A single turn carries every row of the set below to another of its rows. Some are shown first; where does it send the rows asked next?
J815: [-1.90 -2.47 -0.32  1.63  0.52  0.71 -1.10  1.35 -1.26  1.04  3.53  2.03
 -1.14 -1.98  0.76 -1.70 -2.73]
J54: [-0.61 -2.48 -1.03  2.66  0.40  1.96 -4.10  0.95  0.28  0.72 -2.48 -1.05
 -0.09 -0.32  0.17 -2.68  0.18]
J402: [ 1.72 -1.57 -1.00 -1.36  1.02  3.92  0.04 -1.94  0.34  2.08  0.45 -0.60
 -3.87  1.74 -0.05 -0.31 -0.08]
J893: [ 0.58 -2.71 -0.77 -0.49  0.76 -3.48  0.68  0.11 -0.20  3.81  0.13 -1.85
  0.52 -2.44 -0.87 -5.37 -0.37]
J440: [ 2.30 -3.21 -1.47 -1.45  1.84 -1.48  1.51 -1.68 -1.02  2.47  1.94  1.97
  0.28 -0.27  2.11 -2.02 -2.23]
J106: [-0.68 -2.15  1.90 -0.81 -0.22  1.43  0.22 -1.78  0.94  1.77  0.83 -1.34
  1.27  0.97 -0.28  2.40 -1.99]
J593: [ 0.24 -0.99 -5.05  1.41 -0.40 -0.55 -0.36 -1.49  1.10  2.15 -0.11 -1.46
 -2.65  1.11  2.05 -1.24  1.67]
J64: [ 1.69 -1.51 -0.55 -1.65  0.74  2.72  1.07 -1.83  1.08  4.46  1.41 -0.98
  1.48  2.91 -0.80 -1.58 -0.78]
J762: [ 0.72 -4.16 -2.57 -0.80 -0.61  0.67  1.73  2.22  0.59  0.63  1.39  2.73
 -0.81 -0.36  1.33 -3.62 -1.89]
J532: [ 2.55 -3.13  0.26 -0.87  0.34  1.18 -0.07  3.39  0.92  1.16  0.70  0.63
 -1.03 -1.45 -2.71 -0.77 -2.79]
J94: [ 1.08 -0.31 -2.60  1.05 -3.30  0.19  2.41  0.28  1.02  2.64  2.31 -1.17
 -1.87 -1.28  2.49 -1.77  0.20]
J486: [-1.28 -1.92 -0.30 -0.47  1.29 -1.24 -3.21 -1.31  3.10  2.49 -1.19 -1.76
  2.16  0.28  0.17 -2.72 -2.41]
J71: [ 0.58 -0.38 -0.08  1.66  0.00  0.19  1.07 -0.71 -1.74  4.57  1.58 -3.38
  0.64  0.93 -2.52 -0.44  0.67]
J448: [ 0.16 -3.50 -2.36  1.64 -1.80 -0.77 -3.10 -1.56  0.04  3.37  0.61 -3.17
 -2.61 -1.63  1.02  0.11 -0.87]
J682: [ 0.09 -0.18  0.25 -0.90  4.80  0.48 -1.23  0.16  0.73  1.03 -0.71  0.22
 -1.54 -0.39 -2.01 -3.01  0.32]
J929: [ 0.43 -0.75  0.51  0.25 -1.68  0.69  1.82  1.63  1.38  0.57 -2.30 -2.89
 -0.81 -1.10 -1.19 -1.67  2.11]
J572: [-1.77 -1.98 -3.04  0.42  1.35 -4.16  0.23 -0.23  0.47  0.34  0.45 -1.00
 -3.30 -0.77 -0.34 -0.56 -0.72]
J244: [-3.86 -2.81  0.73  1.15 -1.84  0.65  0.00  0.96  0.56  1.36 -0.24 -1.49
  1.60 -0.05  0.16 -4.46 -1.20]

J94 -> J440
J572 -> J532
J54 -> J244
Where do these go?
J682 -> J929
J64 -> J593
J106 -> J448

A single turn carries every row of the set below to another of its rows. Some are shown first; where does it send the rows asked next?
J733: [ 3.39 -0.07 -1.05  1.93  0.78 -6.17 -5.14 -3.37 -0.39 -2.34  2.64  6.70
 -0.36 -0.45  0.34 -0.55 -0.30  0.13 -0.82 -0.67  0.70 -3.22  0.68  0.47
  1.79 -0.10 -2.80  0.07  3.86 -0.05 -3.52 -2.26  0.17  2.53  2.17]
J306: [ 1.57 -1.09 -1.36  2.87  1.88 -3.06 -4.05 -4.91 -2.49  3.54  0.13  4.38
 -1.11 -1.84  1.08  0.14  0.32  2.50  1.62 -3.04 -0.68  1.10 -1.33  1.53
  2.51 -3.08 -1.46 -2.19  3.05 -0.78 -2.55 -1.21  0.13 -1.67  3.73]
J588: [ 0.18 -4.29 -2.89  0.48 -2.44 -3.12 -3.28 -0.92 -2.80 -3.74  2.62  0.24
 -2.42 -0.46  0.89  2.21 -0.47  0.99  1.11 -2.81 -0.88  0.04  0.21  0.30
  2.27 -0.16 -3.38  3.27  3.08  1.90 -4.08 -2.73  0.21 -0.19  1.32]
J775: [ 3.21 -2.16 -1.17 -0.62 -1.47  0.71 -1.01 -4.09 -0.63 -2.03 -0.06  2.02
 -1.98 -0.26 -0.42  1.20  0.86  0.73  0.85 -2.74 -2.84 -1.03 -4.65  3.03
  0.70 -1.05 -1.59  4.80  4.45 -3.42 -4.09 -1.82  1.17  6.28  0.78]
J791: [ 3.85 -0.05 -1.23  1.79 -1.08 -4.98 -6.05 -4.29  0.20 -1.92  0.90  6.29
 -0.04 -0.39 -0.71  0.93 -0.44 -0.05  0.55 -0.13 -0.17 -2.90  1.11 -0.45
  3.38 -0.02 -3.35  0.66  3.64 -0.53 -2.49 -2.99  1.65  0.47  3.77]
J235: [ 0.22 -4.58 -2.90  0.84 -3.57 -1.51 -3.62 -0.17 -3.23 -3.24  2.42  0.89
 -2.39 -0.36  0.24  1.28 -0.15  1.33  1.23 -3.72 -1.70 -0.29  0.87  1.11
  2.11 -0.75 -2.06  3.73  2.57 -0.43 -4.21 -1.86  1.09  1.91 -0.32]
J794: [ 2.03 -0.40 -1.05  0.08 -1.53  1.21 -1.16 -5.06  0.52 -2.07  1.79  1.41
 -2.13 -1.15 -0.68  1.60  0.87  0.67  1.16 -2.46 -1.96 -1.08 -5.48  3.05
  1.23 -0.60 -2.34  4.41  5.23 -1.99 -2.82 -3.16  2.23  5.23  1.98]
J489: [ 3.39  0.80 -0.57  1.39 -0.61 -5.71 -5.74 -3.94 -0.92 -2.18  1.69  6.52
  0.49  0.49  0.48  0.52 -0.25  0.52 -1.29 -0.06 -0.10 -2.36  0.60  1.08
  1.19 -0.43 -2.17 -0.98  3.51 -0.92 -2.98 -3.30  1.39  2.75  2.62]
J453: [ 0.51 -3.81 -2.37  1.38 -2.58 -2.92 -3.44 -0.36 -2.87 -3.34  4.28  0.97
 -2.07 -0.58  2.35  1.56 -1.47  1.66  0.67 -3.59 -0.76 -0.01  0.09  0.78
  1.88  0.18 -2.47  2.92  2.76  1.59 -4.03 -2.58 -0.81  0.79  0.47]
J519: [ 2.85  0.94 -1.30  3.13  0.18 -2.95 -1.43 -6.44 -3.70  4.54 -1.40  2.44
 -0.66 -0.23  0.41  1.86  1.63  2.11  2.20 -2.17 -0.37 -0.82 -2.21  3.28
  1.00 -3.52 -1.11  1.02  3.20 -2.09 -1.20 -2.80 -0.72  1.44  3.62]
J603: [ 3.23  1.19 -0.89  3.41  0.14 -2.61 -1.74 -6.33 -3.36  4.84 -0.59  2.39
 -0.77 -0.51 -0.04  1.85  1.89  2.00  2.08 -2.23  0.11  0.23 -2.21  3.43
  0.67 -3.03 -1.71  0.54  3.29 -2.18 -1.11 -2.29 -0.80  1.20  3.46]
J853: [ 1.30 -1.59 -1.77 -0.33 -1.12  0.15 -2.35 -4.21 -0.25 -2.05  1.62  1.37
 -1.97 -1.60  0.07  1.02  0.19  0.48  1.55 -1.57 -3.57  0.32 -5.92  3.09
  0.81  0.20 -2.71  4.72  4.66 -2.28 -1.96 -3.24  1.14  5.46  1.55]
J879: [ 0.92 -1.39 -0.34  3.56 -0.27 -2.22 -1.49 -4.63 -4.80  2.35 -1.07 -0.12
 -3.63 -0.68  0.07  2.10  1.87  2.48 -0.14 -4.18 -1.02  1.75 -4.49  1.77
  0.69 -2.36 -2.02  0.88  3.02 -1.36 -1.31 -2.89  1.86  1.41  4.18]
J107: [ 2.87  0.38 -1.04  1.37 -0.81 -4.88 -5.01 -4.27 -0.50 -1.92  2.49  6.03
 -0.06 -0.24 -0.13  0.54 -1.21  0.08 -1.06 -0.83 -0.39 -2.73  1.65  0.58
  2.75 -0.85 -2.51 -0.45  4.35  0.48 -3.87 -2.88  2.58  2.74  2.37]
J436: [ 1.05 -3.71 -2.58  1.95 -3.67 -1.51 -4.08 -0.84 -2.66 -2.77  2.25  0.42
 -1.05 -1.63  0.95  2.62 -1.85  1.97  2.15 -3.44 -2.02  0.24  0.39  0.15
  2.95  0.70 -2.93  3.56  2.51  0.41 -3.51 -2.41  1.03 -1.06  2.07]
J209: [-0.61 -3.33 -2.52  0.17 -2.92 -2.20 -4.87 -0.24 -3.62 -3.23  3.65  0.98
 -0.94 -0.62  1.92  1.90 -0.50  1.65  1.26 -2.96 -0.51  0.19  0.68  1.73
  1.20 -0.36 -3.10  2.06  2.77  0.92 -3.22 -2.80 -0.12 -0.05  1.34]
J457: [ 4.69  0.27  2.04  2.11 -0.08 -1.55 -1.13 -2.59 -1.13 -0.92 -2.27  2.85
  1.95 -0.61  1.44  4.39 -1.19  3.26  1.79 -1.91  1.53 -3.50 -1.08  3.08
  0.35  0.17 -2.56  2.75  4.40 -3.05 -2.85  0.00  0.56  1.24  4.70]
J692: [ 2.75 -1.61 -1.83 -0.05 -1.14 -0.31 -0.13 -4.16  0.08 -2.15  1.34  0.66
 -2.76 -0.96 -0.46  2.16  0.57  0.56  2.17 -1.64 -3.14 -0.37 -5.54  2.36
  1.08  0.46 -2.40  5.70  4.29 -1.96 -2.85 -2.57  0.29  4.31  1.64]
J724: [ 4.00 -0.76  1.96  0.56  0.93 -1.95 -1.07 -2.07 -1.02 -1.05 -1.63  4.52
  1.08  0.49  1.43  2.35 -0.72  2.77  0.97 -1.97  1.16 -3.75  0.25  3.41
  0.38 -1.11 -1.16  1.79  4.89 -4.15 -3.89  0.86  0.51  3.74  2.62]
J356: [ 2.31 -1.39 -2.28  3.19 -0.70 -3.44 -2.72 -4.15 -3.52  2.36 -0.19  0.59
 -2.63 -1.77  1.80  0.60 -0.33  2.35  0.04 -4.11 -1.04  2.76 -2.20  0.14
  4.38 -2.06  0.72 -0.53  3.28 -0.25 -0.84 -3.88  0.44  0.60  2.18]
J687: [ 2.60 -1.52 -1.19  0.77 -0.94 -5.09 -5.53 -2.49 -0.92 -2.24  1.42  5.82
 -1.12  0.59 -0.44 -0.47  0.17  0.13 -0.32 -0.76  0.05 -2.85  3.01 -0.08
  3.04 -1.01 -1.70  0.18  3.90 -1.51 -3.22 -1.78  1.80  2.58  1.34]
J361: [ 1.25 -1.01 -1.68  2.60  1.60 -3.21 -3.53 -4.64 -3.02  2.96 -0.13  4.65
 -1.13 -1.50  1.48  0.62  0.14  2.38  1.98 -3.03 -1.32  0.08 -1.16  1.04
  2.91 -3.47 -0.84 -2.03  2.83 -0.74 -2.45 -1.44 -0.29 -1.85  3.76]
J379: [ 0.84 -4.29 -1.99  1.07 -2.81 -2.03 -4.17 -0.17 -3.47 -2.92  4.74  1.47
 -1.64 -0.89  1.46  2.65 -1.24  0.92  2.47 -4.37 -1.19  0.33  0.32  0.59
  2.04 -0.21 -2.94  2.83  2.93  0.81 -3.27 -1.47  0.31  0.09  2.44]
J242: [ 2.73  1.15 -1.33  3.10  0.52 -2.99 -0.99 -5.70 -3.76  4.32 -1.07  2.29
 -1.49 -0.80 -0.37  1.82  1.17  1.24  2.23 -2.84 -0.06 -0.16 -1.99  3.26
  1.58 -3.14 -0.95  0.82  3.18 -1.95 -0.70 -2.40 -1.48  0.73  3.46]
J46: [ 2.70  0.15  2.10  2.35  0.96 -1.50 -0.50 -2.83 -0.80 -0.63  0.20  3.47
  2.30 -0.91  1.44  3.15 -1.90  3.72  1.27 -2.15  1.99 -3.56 -0.43  4.14
  0.54 -0.63 -1.79  2.19  5.32 -2.68 -4.00  0.48  1.55  3.35  3.57]
J143: [ 4.19 -1.03 -1.89  0.89 -1.66 -0.20 -2.37 -3.67 -0.25 -2.11  1.89  1.75
 -2.44 -1.86 -0.13  1.34  0.57 -0.14  2.05 -3.42 -3.29 -0.02 -6.24  2.24
  0.85  0.01 -2.42  4.65  4.94 -1.98 -2.35 -2.61  1.61  5.55  2.01]
J151: [ 2.62 -2.15 -1.24 -0.02 -0.61 -0.03 -1.13 -4.13 -0.57 -2.64  2.49  1.26
 -3.17 -0.77  0.42  1.58  0.58  0.26  0.39 -2.31 -2.41 -0.43 -6.34  2.06
  0.47  0.28 -2.57  4.59  4.54 -1.52 -2.77 -2.93  0.20  5.64  2.06]
J591: [ 4.47 -0.59 -1.59  1.51 -2.57 -5.58 -6.60 -3.20  0.18 -1.70  2.44  6.21
 -0.30 -0.46  0.71  1.13 -0.54  1.41 -0.03 -0.43  1.53 -2.81  1.03  0.98
  1.92 -0.16 -2.84 -0.23  3.77 -0.38 -2.71 -1.85  1.48  1.22  1.59]
J420: [ 1.90 -1.34 -2.24  2.74 -1.25 -3.20 -3.45 -3.71 -3.17  2.20  0.32  0.68
 -3.08 -1.69  2.37  0.48  0.03  2.45  0.82 -3.80 -2.19  2.42 -2.17 -0.49
  3.81 -2.12  0.63 -0.68  3.70 -0.48 -0.76 -3.92  1.20  0.31  2.20]
J260: [ 1.12 -1.55 -1.12  2.85  0.36 -2.42 -0.77 -4.79 -5.21  2.05 -1.79  0.17
 -3.32 -0.79 -0.07  2.45  1.30  1.51 -0.56 -4.22 -0.63  1.22 -4.19  1.60
  1.55 -2.92 -1.44  0.89  2.87 -0.94 -1.22 -3.30  0.80  1.33  4.52]
J615: [ 4.83  0.19  1.70  1.93  0.24 -2.50 -1.84 -2.69 -0.50 -1.06 -0.19  4.81
  0.67 -0.46  1.16  3.69 -0.89  3.54  1.35 -1.62  1.14 -3.81 -2.53  3.94
 -1.34  0.04 -2.87  1.53  4.52 -3.61 -3.15  1.59  1.53  1.99  3.36]
J742: [-0.48 -2.51 -2.07  0.54 -3.70 -1.06 -2.94 -0.46 -2.82 -3.29  3.81 -0.05
 -2.03 -0.56  1.15  2.37 -1.22  1.81  1.15 -4.14 -1.12 -0.37  1.03  1.72
  1.86 -0.37 -2.75  2.51  3.34  1.53 -4.13 -2.80  1.74  0.43  1.01]
J50: [ 0.57 -5.08 -3.09  0.39 -4.03 -2.19 -4.94 -1.34 -2.43 -3.00  3.52  1.49
 -2.36 -1.27  1.30  2.60 -1.10  2.07  0.69 -2.84 -0.74  0.13 -1.10  0.90
  1.94  0.11 -4.11  3.08  3.22  1.03 -3.13 -1.21  1.68  0.57  1.19]
J592: [ 4.31  0.25  1.74  2.08  1.64 -2.38 -0.19 -2.05 -1.33 -0.95  0.40  2.97
  1.02 -0.53  2.38  2.93 -0.79  2.75  1.43 -1.95  1.92 -3.46 -1.74  3.59
 -0.79  0.21 -2.01  2.75  5.05 -3.22 -2.87  0.66 -0.91  3.43  3.00]
J494: [ 4.76  0.08  1.38  2.00  2.16 -2.48  0.31 -2.72 -0.28 -1.50 -0.62  3.65
  1.54 -0.73  1.25  3.22 -0.72  3.19  1.57 -1.53  1.03 -2.97 -2.30  2.97
 -0.27  0.01 -0.78  2.24  4.63 -3.61 -4.11  0.68  0.32  2.28  3.49]
J504: [ 4.44 -0.24 -1.57  1.28 -0.07 -6.51 -4.77 -3.27 -0.49 -2.36  0.97  5.50
  0.45 -0.26  0.62  0.66 -0.25  0.57 -0.87 -0.09  1.24 -2.59  1.41 -0.38
  2.51 -0.23 -1.82 -0.19  4.25  0.15 -3.93 -2.50  0.91  1.60  2.39]
J477: [ 2.93  0.22  2.16  2.22  1.19 -2.19 -0.43 -1.87 -1.63 -1.10 -0.59  3.20
  2.06 -0.69  2.17  3.28 -1.96  3.76  1.39 -1.78  0.16 -2.33 -2.07  4.25
 -0.79  0.38 -1.77  2.24  4.39 -3.94 -3.27  0.47  0.67  3.62  3.30]
J493: [ 2.00 -1.32 -1.60  2.83 -0.98 -3.41 -3.72 -3.97 -3.04  2.87  0.35  0.44
 -3.26 -1.83  2.18  0.29 -0.11  2.27  0.32 -3.80 -1.61  2.97 -1.84  0.07
  3.61 -1.67 -0.45 -0.92  3.67  0.09 -0.90 -3.43  1.19  0.63  1.96]
J721: [ 4.39 -0.36  2.32  2.95  0.51 -2.65 -1.10 -1.45 -1.25 -1.47 -1.06  3.64
  1.36 -0.83  2.25  3.25 -1.08  3.33  2.01 -3.73  1.90 -3.04 -2.32  4.23
 -0.21 -0.65 -2.36  2.98  4.61 -2.65 -3.51  0.56  0.62  3.22  3.77]
J541: [ 0.79 -1.61 -1.05  3.39 -0.28 -2.23 -1.12 -4.68 -5.16  1.57 -1.56 -0.42
 -3.15 -0.95  0.37  2.34  2.14  2.84  0.04 -3.97 -1.16  0.68 -4.56  1.56
  1.22 -2.62 -1.16  1.16  3.09 -1.61 -1.47 -3.14  1.60  1.70  4.35]
J471: [ 4.12 -0.57 -0.46  1.30 -1.30 -6.25 -5.82 -4.07 -0.31 -1.52  2.00  7.28
 -0.21  0.52  0.16  0.82 -0.14 -0.33  0.13 -1.00  0.79 -2.29  0.84  0.78
  2.92 -0.89 -2.88  0.52  3.62  0.29 -2.65 -3.12  0.86  3.08  3.08]
J267: [ 4.09 -1.40 -1.53  0.65 -2.05  0.67 -1.98 -4.89 -0.02 -2.32 -0.52  1.26
 -1.91 -1.47 -0.48  2.46  0.19  0.50  0.83 -2.42 -3.44 -0.42 -6.20  1.47
  1.37  0.40 -2.70  4.83  4.10 -2.14 -2.75 -3.29  2.06  4.08  2.78]
J132: [ 3.91 -1.81 -1.53  0.02 -2.90 -0.14 -1.56 -4.26 -0.42 -1.30  1.55  1.16
 -2.78 -1.24  0.48  3.22 -0.42  1.39  1.54 -1.75 -2.96 -0.66 -5.62  3.16
 -0.02  0.52 -3.44  4.93  4.90 -2.41 -1.97 -1.21  1.94  5.02  1.60]
J884: [ 1.40 -0.63 -1.84  3.20  2.13 -3.11 -2.91 -4.63 -2.41  2.89 -0.10  4.33
 -1.55 -2.02  0.33  0.25  0.08  2.14  1.73 -3.68 -0.66  0.72 -1.79  1.25
  3.22 -3.09 -0.28 -1.61  2.69 -1.20 -2.19 -1.63 -0.52 -1.59  3.53]

J151 -> J592
J361 -> J420
Where do these go?
J884 -> J356
J489 -> J209
J721 -> J471
J742 -> J794
J791 -> J436
J50 -> J132
J775 -> J724
J692 -> J494
J493 -> J879

